In the data rows, 50 means zero.
Some points, each followed by its number:
71|26|34|42|56|54|64|89|41|69|60|55|51|44|43|79|99|54|49|56|52|46|53|26|37|39|60|67|67|83|54|31|63|46|62|62|48|73|16|66|39|45|48|82 0
60|39|55|58|55|56|50|17|45|45|37|55|61|53|43|50|6|53|63|44|47|42|15|63|54|31|41|58|34|47|39|39|44|53|61|34|71|52|62|69|41|71|66|66 1
43|58|35|36|50|65|65|36|37|47|46|44|44|62|67|66|37|52|56|52|31|43|74|42|39|55|53|60|31|46|50|61|50|43|59|49|52|55|71|34|64|66|50|49 2
82|49|52|69|60|45|56|52|43|83|32|22|22|46|38|52|67|59|64|83|56|59|74|51|50|54|39|67|74|54|75|34|33|70|31|61|56|60|30|47|73|30|44|50 3
42|62|58|47|48|50|44|52|54|51|40|64|44|65|59|45|41|55|55|59|59|71|59|74|56|60|50|41|70|42|45|49|48|54|36|44|57|45|57|36|55|52|44|43 4
53|54|56|39|44|34|48|52|54|44|43|75|63|61|50|58|60|55|48|60|51|73|74|56|57|77|55|44|54|29|62|53|52|53|36|55|45|42|62|16|71|39|39|50 5
64|38|57|34|40|58|75|20|47|29|36|42|61|58|60|33|13|51|62|32|48|51|30|25|40|64|36|50|47|44|31|73|45|46|49|26|61|58|61|63|53|62|52|67 6
81|30|42|65|39|72|55|77|58|75|31|29|42|50|59|52|54|54|69|54|30|50|50|36|33|36|46|69|39|74|61|29|43|44|60|63|62|66|49|79|34|46|52|64 7
55|36|46|57|59|44|65|48|80|64|65|55|69|63|40|73|55|44|59|64|60|57|76|53|35|62|64|58|76|55|62|50|65|49|37|42|66|49|0|47|75|22|31|72 8
40|54|45|43|33|52|69|64|50|41|63|71|52|26|33|55|57|42|35|31|51|31|15|42|33|45|70|40|32|50|53|59|68|26|51|63|44|50|56|74|34|75|60|37 9
51|31|64|73|64|52|42|34|45|37|30|73|52|46|44|37|24|48|46|34|44|39|14|66|47|38|42|48|34|58|53|48|34|57|50|39|63|51|70|70|43|42|53|60 10
65|49|21|22|52|76|73|40|28|54|61|32|32|38|35|66|69|60|54|41|37|14|34|13|18|49|54|73|30|71|32|51|57|42|65|69|59|58|55|82|72|77|62|57 11
50|32|40|32|50|50|39|43|60|39|37|58|50|60|46|46|36|39|48|48|44|51|44|66|50|26|50|49|53|58|32|53|43|54|62|42|58|42|60|32|37|39|52|71 12
58|53|61|64|38|62|52|46|44|44|44|42|26|44|48|28|29|41|60|46|59|46|42|45|39|38|27|54|51|59|39|47|50|57|57|42|56|50|45|66|56|40|56|75 13
57|59|47|53|54|59|57|24|39|43|36|33|30|45|54|40|34|51|70|42|27|46|45|44|40|39|36|73|42|62|39|52|55|52|60|43|63|55|74|58|63|61|55|55 14
51|58|42|39|45|54|64|50|73|70|60|65|47|58|36|78|74|56|45|89|65|43|76|37|39|40|54|52|64|36|59|66|50|59|30|76|50|54|25|42|71|48|41|52 15
29|73|59|32|34|38|48|68|45|61|67|63|45|36|56|46|55|55|37|47|67|73|46|61|48|55|53|33|62|47|52|66|38|54|53|56|54|48|31|40|53|54|39|22 16
Which five points above are nearest to each new point? Their numbers follow each, nearest first.
48|69|54|65|35|54|74|73|40|63|48|27|40|33|53|49|52|43|44|34|45|39|37|45|46|43|57|47|37|67|69|49|54|35|68|70|41|71|49|62|36|66|52|26 9 7 16 13 14
69|48|46|45|52|51|64|68|48|48|52|49|62|43|64|46|49|63|49|56|68|36|25|35|41|16|57|22|61|73|49|60|51|36|62|78|35|61|31|67|11|54|49|49 9 7 0 13 12
66|30|51|30|56|26|59|48|73|60|57|61|61|53|58|54|64|55|65|57|63|72|65|50|33|66|63|50|99|51|49|46|50|47|44|35|77|56|20|38|74|32|33|69 8 4 5 15 16
61|42|17|41|52|59|57|34|33|49|36|34|35|55|50|37|36|66|69|48|33|49|40|44|44|54|41|74|31|59|24|48|45|51|68|38|66|50|73|53|72|42|64|57 14 2 13 6 12
32|60|64|43|34|48|39|24|35|50|31|39|27|48|43|44|24|53|49|47|31|54|46|65|48|61|32|54|32|32|49|55|58|51|63|45|52|39|86|42|58|46|58|37 14 2 4 13 12
39|59|71|56|37|62|34|32|21|43|43|54|21|46|32|45|33|48|53|27|24|47|33|58|41|57|45|63|43|32|54|64|60|44|48|49|55|43|78|44|58|57|70|39 14 2 13 10 4
46|33|38|74|91|50|34|51|28|15|75|32|59|18|52|59|63|49|47|32|53|10|50|51|80|73|77|19|27|65|43|47|54|23|75|68|38|51|34|57|16|76|83|7 9 2 10 16 12
55|50|75|69|66|38|49|56|51|48|62|64|49|68|43|54|41|47|64|42|45|42|44|79|57|66|59|56|61|30|68|48|63|49|49|33|76|61|34|52|42|70|49|35 4 10 16 1 5
47|52|53|15|28|44|52|29|51|47|51|47|37|36|20|33|50|41|47|47|20|78|59|68|23|20|51|69|57|65|50|43|49|37|77|41|42|25|65|31|65|48|52|73 12 14 13 2 4
43|49|55|34|59|55|49|63|53|48|53|76|50|54|60|37|36|53|49|45|36|55|37|58|54|26|57|32|41|61|48|44|42|43|66|51|57|34|65|52|27|40|44|64 12 10 4 13 1
47|50|50|74|72|49|50|53|38|16|73|9|62|36|59|42|58|40|51|42|64|32|44|47|79|72|76|13|32|65|33|27|50|24|70|66|23|52|43|71|14|80|70|7 9 16 2 4 13
47|55|60|63|50|51|59|69|41|59|84|39|55|45|44|57|78|47|39|52|52|74|67|44|58|70|62|45|73|53|68|38|79|34|40|60|24|61|26|49|43|63|56|34 16 4 5 15 0
57|42|44|65|73|40|48|61|32|19|80|16|60|28|54|53|65|52|44|47|63|4|50|39|69|74|77|22|37|66|32|45|42|22|64|69|28|46|52|56|3|81|74|4 9 2 16 11 12
58|28|48|56|49|52|35|73|41|41|57|43|36|22|38|66|99|56|57|49|43|29|37|54|45|73|76|45|54|49|46|49|53|30|51|83|56|58|40|60|53|63|60|16 9 16 0 11 7
52|52|49|40|42|47|52|36|82|63|39|29|56|73|70|44|40|55|49|69|77|89|86|45|61|43|29|42|76|34|45|45|38|63|55|36|62|37|46|43|67|22|36|57 4 5 12 8 13
64|35|50|47|45|36|50|81|57|59|67|51|68|49|53|56|50|35|40|57|53|74|77|38|50|59|51|57|73|63|69|47|79|48|24|50|23|61|21|28|47|28|33|69 8 5 15 0 4
45|49|30|30|64|56|59|43|36|34|41|58|57|63|53|38|29|54|46|26|54|18|27|36|48|55|26|55|34|48|34|65|43|49|32|45|51|36|61|65|61|47|57|82 6 13 10 14 12
37|48|52|45|44|57|47|70|33|46|61|89|52|24|50|62|55|48|46|49|42|24|21|57|27|55|67|52|30|58|45|79|64|39|52|60|56|60|44|64|32|63|54|44 9 16 10 2 12
27|65|42|29|24|71|35|49|59|42|31|47|43|40|58|28|61|49|17|49|44|56|75|43|58|32|23|39|29|51|24|70|37|40|63|81|10|14|72|20|51|17|51|65 12 2 5 4 13
